Rotation paths and how fast each direction turns (degrees a step)
Each turn is a multiple of 5 degrees from 10 to 175, or 0.
Each row of a path follows its step; steps can be skipped.
Rotation 1:
step 0: [-13 -31   8  -1 -11  -1  -3  15 -14  -4  -5 -12  10  23 -12   6   5  23
 -36  -1 -14 -21   1   6   2   0   9 -33 -19  -7   1 -24   7  -8 -20  -7]
step 1: [ 31 -34  22  15  24  35  17 -20 -18  -8   2  -2  -4 -14  -4  -6  10  -3
  -9   0 -20   3  -1   0 -11   2  11   6   7  12 -10   0  23 -23   6   1]
step 2: [ 16  -9  -6  11 -26  -2 -11 -10 -18  31   9  12   5  20   8 -18  17  25
  17  14   9  -1 -13   1  26   7  10   3  33   9   6   1  -1 -22   1 -14]
step 3: [-27 -20  -1  21   3  12 -24   6  14   9  -4 -17  14   0 -14 -14  22   6
 -15  -1 -13  26   7   5  16 -10 -13   5  -3 -13 -21 -28 -24  -7  -5  -3]
step 4: [ 36 -25  44   3  -8   9 -10  -4  12 -10   4   0   0  10   1  -9   7  11
 -16 -10   2  -8  35 -21   4   6 -26  -3 -15   9  10  -1   0  -5   4   6]
step 5: [ -7 -33  30  26  11  -8   4  -3  -3   5   7   7  11   5   4 -34 -26   7
   5   3   1  -5 -23   3   7  14  14  17  29   1  14   0   7  19  -7  -4]
step 6: [ 17 -37 -17  -7  -3  -7 -18  21  -4  -1 -26   6  10  17 -18 -17  24  -7
  14   0 -14 -13 -11  10  11  -3  -1  14   1 -25 -25   3  -8   5  12  -3]
step 7: [-15 -33  24 -23  -7  18 -20 -25  35  26  -6 -12  -3  -4 -23   9  13   1
   3   0 -12  -1  10   0   2  -2   4  -5  -6  -4  21  13  12  -8  -2  -8]
step 9: [ -3 -26   7  16   0  -9  -1  -1 -22   4  13  -5 -16  18  -5  24  25  -8
   5 -12  -9 -19  -6 -20  30  -8   3  20  17  -2 -14   2 -10  31 -21   0]
step 10: [ -5  -6  18  -6   9  25 -17  -2  20  -1 -28  26   0  18  -2   3   3  14
  -4 -26 -14  10  -3 -27   7 -14  29   9   5 -19  -1  14 -18 -16  11   3]
step 11: [ 15   3  26   4 -21   0  -3 -15  12   6 -11  -8   1  -5   0   5 -10   1
  12   1   2  27 -11  -7  26  42  -7  20 -24 -25 -10   7  17  -1 -10 -19]
Directions:
[ -6  -9   1   6   1   2   5  -2   4   3   0 -10  -5  -6   3  11  -2  -4
  -2  -3  -2  10  -7   9   3   3  -5   6   3   6   3   1   1   5   2   0] | 175
[-10   3   3   0  17   2   5   1   3   8  -5   2  -1  -4  -2   0  -1   5
   1   5  -4  -6   4  -4   2   4  -4  -2   5   0  -3  -6   2   2   2  -7] | 160
[ 0  0 -4 -1 -4  5  4  5 -4 -4  0 -2  1 -4  8 -9  0 12  2 -1 -6  9  2 -6
  4 -2  0  6 -5 11 -1 -4  1 -2 -3 -7] | 35
[  0   0   2   8  -2  -1   8  -1  -1  -6   1  -6   5   1  -2   0  -6   1
 -10  -9   0 -12   7  -4   1  -2  -1  -3   2   7  -1   0   2  10  -4   4] | 85
Rotation 2:
step 0: [ 35 -40  13  24 -13  20  -3  20  16  -9 -10   8  -7 -17 -16  11   4   6
  -2   8 -16 -12   9 -19   3  -8 -11  -3 -18  -4  10 -11  -4 -10   0   7]
step 2: [-12   3 -22   3  17  32  -6   0  15   8  -5  23  -6 -23  17  -9  22   0
   6  13   2  25  -1 -20  -9  -5  -1  14  10  10 -13  23   5  15  -9   4]
step 3: [  4 -12  17   9  10 -19   9  15  19  13  -4  29  15  -5  -7  18  29  18
   7   5   7  -7  18  -5  17   3  -6  -9   0  23 -13 -20   3   2   3  24]
step 4: [ -5 -43   4  -1 -27  -2   4   3   3 -12 -11  -5 -35 -10 -10  -3  -3  -2
  12  20 -19  -4   1  -9  -4 -24   2   2   3  16  18 -18  -1  10  19   0]
step 5: [  0  12  10  -7  -2   4  18  13  -9   4   8  14  -7 -37  -3 -21   0   2
   5   1  21 -15   5 -19 -10 -11  17  31  10   0 -10   9  14  14   1 -29]
step 6: [  3  -9 -16   5  18  22 -20  33  10  25   1  18  12 -17   7  15  24 -21
   3  19  -8   8   6  -4   0  22  -7   8  -8   9  -7  -1  -4   1  15  -7]
step 7: [  8  -5  17   1  -8 -27 -16   3  37 -15 -10  13  15  10   0  13  14  12
  -1  16 -10 -14   3  -8 -11 -20  12   9 -19  33   7 -13   2   8   1   4]
step 8: [ 11 -14   3  -1 -18  -3   6 -12  28 -13   4  16 -42 -37  -4 -22  -1 -19
  -6  -9  -1  18   2  -2  -1 -11   3   9   3  -1   6  -1  16   4  18   2]
step 9: [-10   0   9  15  17  11  14  15   4  19  14  11  -7 -10  14 -13  16 -21
  14  15   6 -22  41  -4   7 -13   8   8   1 -13 -21  -5   4   5 -15 -15]
step 10: [-10  -6 -21  17   0  -7  -3   6   4  18 -21 -16  16  -9  -1  23  24 -17
  -4  28   1  15  11  -5  -8  -3  15  -7  -1  36   2  -4  11   7  19  -2]
step 11: [  5  -3   7 -32 -10 -13  -3 -22  16 -10 -21  21   1  -9  -7  -9   3   7
   9   9  -6  -1  -4   1  16  -8  24  27 -15  16 -21 -17  -5  20  16   8]
Directions:
[ -3   0  -2   6   0  -1  -3  -5  15  -3   6   1  -3   0   9   0   3  -1
  -2  -5   0   5   6   1  -1  -7  -1 -10  -1  -3  -4   5   6  -5  -8   3] | 55
[ 11  -1   4  -2  -1   2   5  -2   2  -3   5  -3 -13   3  -1   4   3  -6
   0  -4  -2  -7  -9  -4   5   1   4  -2   4   6   1  -7   2   2  -8   6] | 90
[ 4 -1  5  9  4  8  0  6 -9  1  8  4  1  5  2  3  0  0 -1  5 -1 -1  6  4
 -2  1 -1 -4 -9  2 -5 -7  4 -9  4  8] | 115
[ -7  -6  -2  -9  -2   3 -15   1  -3  -2   4   1  -6   4   6  -1   4  -5
   5   1  -4   0  -3   5  10  -3  -2   1   1  -4  -7  -1  -4   1   7   1] | 155
[  0  -7  -3   1  -4  -1   9   3   2  -8  -6   3  -1   1   4   4 -10   4
  -6  -8  -4  -2  -2   4   9  -6   4   2 -10   2   1   0   1   2   7  -1] | 100
[  0   1   2   3   4  -4   4  -5   6  -5   2   6  -3   7  -6  -7   7   1
  -4  -4  -2  -3  -1   3  -5  -2 -12   1   2   2   1  -1  -9   3  10   6] | 85
